The rows of T fall into several groups, and each row is roughly a mix of its group's hidden directions.
T (134 x 13):
[[ 15 -30 -23 -36 -16 -11  21  32 -34   1   2 -24   6]
 [  4 -56  -4 -49 -11  -6   0  22   8 -10  -6  14   7]
 [  2 -11  10   0  -1  -3  11  39 -42  45  -9 -10 -27]
 [ 37 -27 -20 -35 -11 -10  25  20 -31  17 -14  -7 -13]
 [  8 -47 -28 -30   0   7  16  10  35  12  19  12 -20]
 [ 31  -6  -9 -20  33  16  21  18 -25   6  36  26  18]
 [ 33 -14  -5   5  21 -14  19  12 -31  18   2  19  50]
 [ 12 -21  40 -21   5  41   7 -25   6  -9  26  -2 -29]
 [ 31  -2  -1 -25  37  22  22  16 -25   4  32  26   9]
 [ 22   3  17   4 -18  -8 -30  10 -45   8  11 -46  -7]
 [-13  20 -38  29  -1 -36  -8  19   0  13 -27  -5  32]
 [-22   4 -13  -6  18  18  21 -21  42 -12 -12  46  15]
 [-21  16   5   8  27  23   7 -20  41   1 -16  46  -4]
 [ -3   9 -45   8  10 -34  -2  11  -2  27 -28  -5  39]
 [ 24  11  23  62  -1  -2  13  -9   7   2  -2 -27  24]
 [ -4  33 -20  50   7  40   7 -23   1   2  -3  -2 -17]
 [-18  28  13  21  23  19 -23 -31  41 -13  -4  22  10]
 [-22   1 -13   9 -45 -25 -25  12  16   8 -43 -14   9]
 [ -1  31 -19  50  13  35  13 -23   3   5  -3   2 -24]
 [-19  41  -7  32 -12  42  -1 -21  -1 -11 -18 -17 -21]
 [ 25 -28  12 -26  32  19   3 -29   6  32  31   2  -9]
 [ 19 -12 -46 -15  14 -25   0   0   0  41 -13   4  33]
 [-55   1  -4  23   4  14  -5   9 -18  -4  23 -21  37]
 [ 43 -26  -2  21  16  23  23 -23  15  31  17  12  14]
 [-20  -3  22  39  -8  -5 -23   7  17 -38 -10 -41   1]
 [-21 -21 -19 -12   4 -17  46  15  41   5  -1  22  20]
 [ 28 -11 -29  -8 -32  -2   9  48 -13  -9 -18  11  27]
 [  4 -20 -40  19 -37 -12  -3  26  -4 -16 -34   6  22]
 [  5 -29  38 -21  -8  40  -1 -19  -5  -6  24   5 -35]
 [ 20 -32 -20 -34 -17 -19  27  29 -29  12   3 -21  -1]
 [-18 -17 -27  23 -42 -21 -15  -5   9   0 -44 -16   4]
 [ 20  19  -5  -5 -15   0 -32 -36   5 -53  13 -13  10]
 [ 30 -17 -45  -9  20 -22   4   4  -6  41   0   8  25]
 [-37  -7 -20 -14 -17  30 -17   2  25 -28  -9 -10 -39]
 [-29  34   2 -34 -10   0 -18  -4 -39   3 -16   3 -35]
 [ 36  47 -18 -12   7   3  18  25 -31   5  20  12   9]
 [-23  49   7   1  -2 -22 -22   8 -47 -12 -12   6   7]
 [-22 -17 -26  31 -40 -15 -14   5   5 -15 -42  -7   7]
 [ 27 -24   9 -27  34  26  13 -28  -5  17  35  10 -11]
 [-22 -32  11  10 -53   4  -5  10   7 -38 -18  -2  -9]
 [  5 -18  -3  13 -21  -7  -2  20 -59  14  11 -25 -27]
 [ 16  47  33  39   2 -23   0 -22  -2  17  14  -5   8]
 [ -4  -3  31   9  -9 -57 -10  26  16 -24   4 -15  18]
 [ -3   6 -40  -2   2 -44  -4  15  -1  31 -31  -5  28]
 [-25 -15   7   7  18   2  25  23   5  52 -15  32 -14]
 [ -7  27  35 -17  42  12   0 -30   8   9  29  -1 -22]
 [-12  58   8  -8  -6 -28   1   2 -38   3 -13  19 -11]
 [-32  24   4  27  14  20 -16 -31  30 -26   7  14  26]
 [-19  28  29  40  17  19 -16 -11 -13  34   9  -1 -25]
 [ 16 -21   0 -19 -12  -8  13  35 -46  32  -2 -23 -17]
 [-19  22  15  12  24  25 -15 -28  41  -8 -11  36   2]
 [ -3 -37  16 -51 -14 -36 -11  26  -1  -7   1  -1   7]
 [-15   0  33   8 -12 -50 -25  22  13 -26   5 -22   5]
 [ 28  16  16 -20  34  24  21  15 -18  -3  42  19   4]
 [  6  54   3  46   6  12  -1 -28  -9  18  14  -5   1]
 [ 31 -39 -22 -45  -1 -11  21  26   1  -1  -8 -15   1]
 [ 13 -20  19 -35  29 -10  -9 -16  23  49  13  -8  -7]
 [ 23  57  -2 -29  17   4  14  13 -19  10  26   8  11]
 [-28  26  17  26  15  16 -21 -32  39 -16  10  13  14]
 [ 22  39  -8   3  44  19  26   8 -25 -11  20  12  14]
 [ -7  55   5 -18  -5 -38  10   4 -27  14  -2  20 -15]
 [-29  33 -11  35 -26 -19 -11  30  -5 -18 -25  -5  17]
 [ 19 -21   1 -21 -13  -9  11  38 -44  31  -7 -20 -13]
 [-10   7  -6  -4  32   3  32  16  26  37 -28  36  -3]
 [-23 -31   1 -22 -22 -23 -14  28  33 -35  -1  -5 -15]
 [ 20  41 -14   0  49  -6   9  -1 -11  24  29   9  15]
 [ -5  16 -15  34 -31  14  11  16 -30 -49  -5   9  -3]
 [ 31 -33   3  43  -1   2  22   4  36  -4   9 -12  27]
 [ 22 -27 -29 -50   4   1  28  14  12 -15  -9  -9  21]
 [-45   5 -10 -35  -9 -12 -34  19  -7 -24  -1  -2 -29]
 [-22  26   7  36 -26  14  -5  12 -13 -49 -17   4 -14]
 [ 47  -5  -6 -36  -1 -16  19  15  -4  19 -21  11 -36]
 [ 21   5  23  17  -9   4 -39   3 -43  11   4 -33 -24]
 [  4  29  11 -46  -9  -7   6 -11 -40  29 -12  20 -13]
 [ 22 -29 -12 -29 -21 -12  24  31 -41  19  -8 -12  -7]
 [ 22 -35   4   9   8 -20   6  26  -7 -13  -3   3  58]
 [ -9  -3  11  31  -5   2  -3  22 -50  26  10 -24 -32]
 [ -2 -57  -2 -44  -8 -12  -5  30  -3 -13  -9   2   6]
 [-18 -14  12  16 -51   9   5  16  -3 -49 -13  -5  -9]
 [-35  26  31  37   9  17 -26 -23  15   1  21  -6  10]
 [-37  32  28  38  16  14 -22 -17  14  13   8  18  -6]
 [-18 -14   2  41  -3   6 -14  12  31 -38  -4 -39   5]
 [-38  13  34  39   7  12 -29  -3  -2  16  23 -19   5]
 [-20  12 -24  12 -30 -41  -8  18   5  10 -40 -18  19]
 [ 37 -10 -23 -18  31  -1  10   3 -15  37  32  16  17]
 [-21  26  22  34  19  24 -14 -29  23   5  -6  32 -17]
 [ 16 -23   6 -38  34  -8  -8 -14  21  49   7   0   2]
 [ -2 -38 -19  -4 -48 -27  -2  26   7   5 -23  -8  18]
 [ 24  14  25 -31  39  16  15  -3  -8  14  43   8  -7]
 [  9  49   7  12  21   8   4 -29 -38  31  -1  11  -3]
 [-19 -33  12   5 -51   0  -1   4  12 -37 -24 -10 -13]
 [-36 -43  17  26  -8  -1 -14 -30  28  -4 -11 -17  -9]
 [ 37  15  22  16  17 -30  18  -6 -17  25   9  14  39]
 [ 13   4  25  -4  26  45  18  -3 -15 -29  35  17 -11]
 [ 16 -22 -16 -16 -22 -23  22  33 -42  13   6 -26  -8]
 [-11  18 -18  38 -27  10   8  15 -27 -48 -12   9  -2]
 [ 18  39   0  11  30  19  18 -32 -26  33  -2  11   7]
 [ 26  -4  12 -34  -3  19 -43 -13  -5 -31  14 -32  -6]
 [ 19  32 -10 -11  53   1   6 -10  -9  34  24   6  14]
 [  4  21  -4   0  -2  10 -30 -39  22 -52  10  -1  17]
 [ 41 -48   2   5   5 -12  25   8  22  11  12  19  26]
 [ 30 -25 -35 -36 -12 -16  32  22 -14 -12 -14  -7   8]
 [ 18 -11  26 -45  23 -12   3 -18  14  37  17 -10 -23]
 [  8  20  -4 -46  -1  -8   7  -8 -37  30   0  39  -7]
 [ -1  50  22  19  10 -12 -11 -12 -47   7 -12  -2  18]
 [-10  25  14  46 -23 -11 -30 -14 -27 -16  20 -18  -3]
 [ 17   3  18  10 -15  -8 -27  15 -50  15   9 -39 -19]
 [ 17  33 -12  18  37  20  21  11 -31 -11  29  16  16]
 [-16  17  16  33  30  13  -4 -19  38  19 -12  32 -16]
 [ -9  49   1  -6  13  17  -4 -33 -22  28   3   6 -35]
 [ 31 -16 -16 -27  28 -21   0  -5   5  51  22   6   7]
 [ -2  11   8  13 -31  -3 -35 -25 -32 -31  30 -23   1]
 [-28  34 -15  25 -27 -29 -11  22   3 -12 -33 -10  17]
 [  6 -22  -4 -35  23   7  33  29  14  38 -23  11   1]
 [ 12  -6  -4   0 -34 -26  16  20 -52  13  12 -13 -28]
 [-24  35  21  43  13   8 -28 -29  19  -4   8  13  -5]
 [ -3 -28 -40 -47   2   6  13  13  15   7  11  33 -14]
 [  5 -21   9 -31  -6 -20 -12 -27  26  44 -12 -24 -17]
 [  9   1 -47   7   4 -37  -9   5   5  37 -22  -4  28]
 [-19 -18 -26 -61   4  -8  -3  19  -3  -1   2  26 -19]
 [  5 -10  -8 -31  28  11  17  11  42   5 -32  36   0]
 [ 10  51  20  44  17 -13   6 -23  -6  17  11  -9   5]
 [  0  -2  -6 -21  37  16  25  13  35  20 -28  34 -14]
 [-33  32  31  32  17  15 -22 -13  25   7   1  24  -9]
 [-18  60  11  37   9   3 -11 -21 -10  -3  -3 -15 -17]
 [ 24 -50   2   3   0  22  22  -9  48   4   5 -11  -1]
 [ -3  28 -25  48  10  38  18 -18  11  -1  -6  -1 -22]
 [ -7   2   0 -19  28  13   4 -12  51   3 -20  46  -2]
 [-33  18  34  17 -23   5  -6  -2  10 -43 -16 -12 -28]
 [-24  14  -1   5  27  22   6 -25  43  -4 -10  44   3]
 [-25 -11   7  -3 -52 -13 -10   4  19 -19 -40 -19  -5]
 [ 14 -38  18 -43 -14 -37  -2  23  -2  -1   2  15  22]
 [ 29 -30  14  16  15  32  14 -33  32  22   8 -15  -5]
 [-13 -45   7   0 -19 -19 -16  28  34 -35   2 -15   0]]

One row of each group comes first, with its name. Which group is each row after those in?
[-42   7 -19 -46  -7  -3 -22  17 -13 -18  -8   8 -28]	<101>
[-20  38 -21  34 -17 -26  -2  28  -6 -21 -22  -1  20]	<117>
[ 28 -32 -27 -42  -5 -15  17  14  14 -22  -1 -22  20]	<78>

[-28 -36  32 -10  -9  -3 -13 -36  23  18   0 -21 -23]	<117>
[ 21 -16 -38 -17  15 -27  -1   1   6  47  -4   1  30]	<117>
[-18 -21  12  10 -56   4  -4   6   3 -40 -19  -6 -20]	<117>
[-21  13  21  29  19  21  -2  -7   4  30 -13  39 -36]	<78>
[ 33  19  35  19  11 -41  15  -6  -8  23  11   2  29]	<101>
[ 22 -53   3 -34 -10 -17  10  22  10  -2   1  14  30]	<101>
[-20  -3  54  -2 -14  20  -2  -3  12 -35   9  -7 -34]	<117>
[-28  10  50   8 -10  13  -4  -5   9 -36   0  -9 -37]	<117>
[ -7  28  47  22  -8 -45 -19  -2   9 -10   5 -19  -8]	<101>
[-19   2  23  38  -5  -8 -19   6  20 -31  -6 -49   0]	<101>
[-17  22 -11  14   6  10 -12 -37  32 -44  14   6  26]	<78>
